Look-ups in named tables: a row name and a column name give one cell, copied from the table.

Table pasiduz
,mevik,mefa
doz,7797,2371
luvokar,2597,8066
katuz,8335,4412
kaz,8587,2422
vanepa,2326,9458
bod,7111,2704
fotag,2445,8529
vor,4967,8811
mot,2387,9824
kabu,2501,9902
fiv,5395,8418
sop,2759,7680
bas,2267,9322

What is the mefa of sop in pasiduz? 7680
What is the mefa of fotag in pasiduz? 8529
What is the mevik of bod in pasiduz? 7111
What is the mevik of sop in pasiduz? 2759
What is the mefa of doz in pasiduz? 2371
What is the mefa of mot in pasiduz? 9824
What is the mevik of luvokar in pasiduz? 2597
What is the mevik of doz in pasiduz? 7797
What is the mevik of katuz in pasiduz? 8335
What is the mefa of fiv in pasiduz? 8418
What is the mevik of vor in pasiduz? 4967
What is the mefa of bod in pasiduz? 2704
What is the mevik of fotag in pasiduz? 2445

nerobon:
	futilez	sulikun	zenevul	dabi	sime	nepak	tup	kizepuv	pavura
pinelom	84062	65339	55605	55189	67899	53597	34958	39099	72645
zal	40033	29741	90403	81515	70716	76375	37449	33598	42105
mato	22011	16220	97617	92194	65753	89530	50284	40636	30593
koz	93664	72869	31050	35317	58165	38783	39476	46585	78879
nar	46316	35174	65937	64725	55669	67878	54593	49926	46995
bekaras	72793	55036	56607	55112	67890	54013	29295	34988	65070
zapalod	30599	22154	97003	86792	69882	81449	40360	34004	35187

What is the tup of pinelom in nerobon? 34958
What is the futilez of pinelom in nerobon? 84062
What is the kizepuv of zal in nerobon? 33598
What is the pavura of koz in nerobon? 78879
What is the sime of zal in nerobon? 70716
What is the sulikun of mato in nerobon? 16220
What is the zenevul of pinelom in nerobon? 55605
What is the pavura of zapalod in nerobon? 35187
What is the nepak of zapalod in nerobon? 81449
What is the tup of koz in nerobon? 39476
What is the nepak of bekaras in nerobon? 54013
What is the pavura of zal in nerobon? 42105
What is the futilez of zapalod in nerobon? 30599
What is the tup of nar in nerobon? 54593
What is the sime of mato in nerobon? 65753
What is the sime of koz in nerobon? 58165
What is the nepak of mato in nerobon? 89530
Which row has the largest kizepuv? nar

tidima:
cols = busoseg, gok, nor, zano, folibo, bufafeb
pagef: [7, 10, 8, 16, 194, 221]
sufasat: [20, 213, 220, 220, 222, 230]
tov: [8, 5, 145, 220, 222, 223]
fuf: [6, 54, 220, 228, 229, 227]

What is the busoseg of sufasat in tidima?
20
What is the folibo of sufasat in tidima?
222
What is the bufafeb of pagef in tidima?
221
What is the gok of pagef in tidima?
10
What is the nor of tov in tidima?
145
What is the gok of fuf in tidima?
54
What is the busoseg of fuf in tidima?
6
What is the nor of sufasat in tidima?
220
What is the gok of sufasat in tidima?
213
What is the zano of fuf in tidima?
228
What is the nor of pagef in tidima?
8
What is the bufafeb of fuf in tidima?
227
What is the nor of fuf in tidima?
220
What is the folibo of fuf in tidima?
229
What is the busoseg of tov in tidima?
8

sopodim
         zev  mar  vez
lavo     120   47  104
babesi   190  175  130
palareb  120  180  173
ber      175  161  155
rem      190  175  115
denofu   202  242  235
fut      217  180   79

babesi, zev: 190
ber, mar: 161
fut, zev: 217
babesi, mar: 175
lavo, mar: 47
rem, mar: 175
palareb, vez: 173
denofu, mar: 242

neni
cols = ker, poz, sas, dak, radide
golofo: [-14.7, 46.8, -14.2, -43.7, -63.3]
sil: [-37.0, -1.3, -32.5, -54.5, -63.3]
maseli: [97.3, -10.9, -41.7, -32.9, -63.3]
miz: [-14.7, 8.3, -23.4, -61.8, -43.8]
mepepa: [30.1, 8.3, -23.4, -43.7, -63.3]
nafid: [-37.0, 8.3, -41.7, -43.7, -63.3]
pum: [30.1, -10.9, -41.7, -43.7, -63.3]

What is the ker of maseli in neni? 97.3
What is the radide of sil in neni? -63.3
What is the radide of nafid in neni? -63.3
What is the poz of miz in neni? 8.3
What is the sas of miz in neni? -23.4
What is the poz of sil in neni? -1.3

setusun:
,dat,rudona,badiz,zin,sis,dovul,dom,sola
nuto,44,47,45,28,7,45,41,42
dezaken,10,-33,-34,-47,-37,-38,42,23
leri,-8,-25,-24,-17,5,-27,10,-2
gan,46,44,38,36,22,46,46,45
zabeke,2,7,16,3,4,2,2,5
lusu,37,47,49,24,1,41,33,35
gok,-1,-46,-49,-49,-28,-48,35,13
zusipo,38,31,24,43,44,40,33,35
pivetaz,-28,-5,-4,36,64,2,-34,-32
pul,-45,-14,-11,32,64,-7,-48,-49
gem,0,-47,-50,-52,-30,-50,37,15

What is the zin of pivetaz in setusun? 36
What is the rudona of zusipo in setusun? 31
What is the dom of pul in setusun? -48
What is the sola of zabeke in setusun? 5
What is the rudona of leri in setusun? -25
What is the dat of gan in setusun? 46
Row with the largest sola: gan

Table nevaki
|  | budos | zufabus |
|---|---|---|
| gavumib | 0.1 | 0.5 |
| turos | 0.5 | 0.8 |
| miz | 0.1 | 0.5 |
| vap | 0.0 | 0.4 |
| vufugek | 0.1 | 0.4 |
| zazi | 0.1 | 0.5 |
| tid | 0.1 | 0.7 |
| noke | 0.1 | 0.5 |
| nog | 0.1 | 0.7 |
| lem | 0.0 | 0.4 |
| ludofe | 0.4 | 0.8 |
| kemovil | 0.5 | 0.6 |
| sug | 0.5 | 0.7 |

What is the zufabus of kemovil in nevaki? 0.6
What is the zufabus of noke in nevaki? 0.5
What is the budos of miz in nevaki? 0.1
What is the budos of zazi in nevaki? 0.1
What is the zufabus of vufugek in nevaki? 0.4
What is the budos of noke in nevaki? 0.1
What is the zufabus of sug in nevaki? 0.7
What is the budos of vufugek in nevaki? 0.1

mev.csv
,dopove,sorovin,divos,fif
gafino,0.69,0.54,0.34,-0.01
bar,-0.56,-0.54,-0.45,-0.43
zik,-0.53,0.45,0.36,0.51
sovu,0.61,0.67,0.55,0.34
guv,0.53,0.48,0.23,0.32
tev,0.43,-0.49,-0.39,-0.56

fif of sovu = 0.34
sorovin of tev = -0.49
dopove of sovu = 0.61
fif of bar = -0.43
divos of zik = 0.36
divos of tev = -0.39
dopove of gafino = 0.69
dopove of guv = 0.53
sorovin of guv = 0.48

zul =
	vopofav	taz	fet	gog	vimi	gad	vubon	doz	peke	vit
kov	107	104	117	118	120	111	77	119	136	74
purumi	107	120	109	131	120	117	105	119	113	79
ruk	107	110	94	118	120	117	94	83	113	79
git	77	120	83	127	99	26	105	136	94	79
zor	107	120	147	176	54	123	192	141	113	29
belo	112	120	79	82	120	130	105	97	113	79
bar	107	141	109	145	128	117	105	154	117	112
sotipab	101	115	117	113	120	105	111	145	113	103
bib	141	120	117	118	120	136	117	119	113	79
patu	107	149	109	118	120	117	105	105	113	83

git, taz => 120
bar, vopofav => 107
bib, vit => 79
git, gad => 26
ruk, vit => 79
patu, vit => 83
bar, taz => 141
git, vit => 79
ruk, taz => 110
ruk, peke => 113
bar, peke => 117
patu, peke => 113
patu, taz => 149
ruk, vimi => 120

sebuz:
	zizu	duvata
godi	49189	90846
vuras	44434	12475
gem	31277	1167
pir	85376	60870

duvata of gem: 1167
zizu of gem: 31277
zizu of vuras: 44434
duvata of pir: 60870
duvata of godi: 90846
zizu of pir: 85376
duvata of vuras: 12475
zizu of godi: 49189

vume:
|  | zub | biforag | fod | bos |
|---|---|---|---|---|
| nagobo | -0.01 | 0.04 | 0.40 | 0.26 |
| gudir | 0.20 | 0.15 | -0.15 | 0.19 |
| finuzak | -0.40 | 0.16 | 0.33 | 0.02 |
| rago | -0.19 | -0.23 | -0.13 | -0.36 |
| monub | -0.20 | -0.09 | 0.23 | -0.55 |
| belo | 0.00 | -0.04 | 0.11 | -0.17 |
| tusut | 0.29 | 0.38 | 0.06 | -0.16 |
| zun | 0.29 | 0.64 | 0.33 | -0.83 |
| nesin | -0.11 | 0.11 | 0.50 | 0.25 |
| rez | -0.15 | 0.10 | -0.03 | -0.17 |

What is the zub of tusut in vume?
0.29
What is the zub of zun in vume?
0.29
What is the bos of zun in vume?
-0.83
What is the biforag of gudir in vume?
0.15
What is the biforag of tusut in vume?
0.38
What is the bos of belo in vume?
-0.17
What is the bos of rez in vume?
-0.17
What is the zub of nagobo in vume?
-0.01
What is the biforag of rago in vume?
-0.23
What is the biforag of nesin in vume?
0.11
What is the zub of rez in vume?
-0.15
What is the bos of nesin in vume?
0.25
What is the fod of zun in vume?
0.33

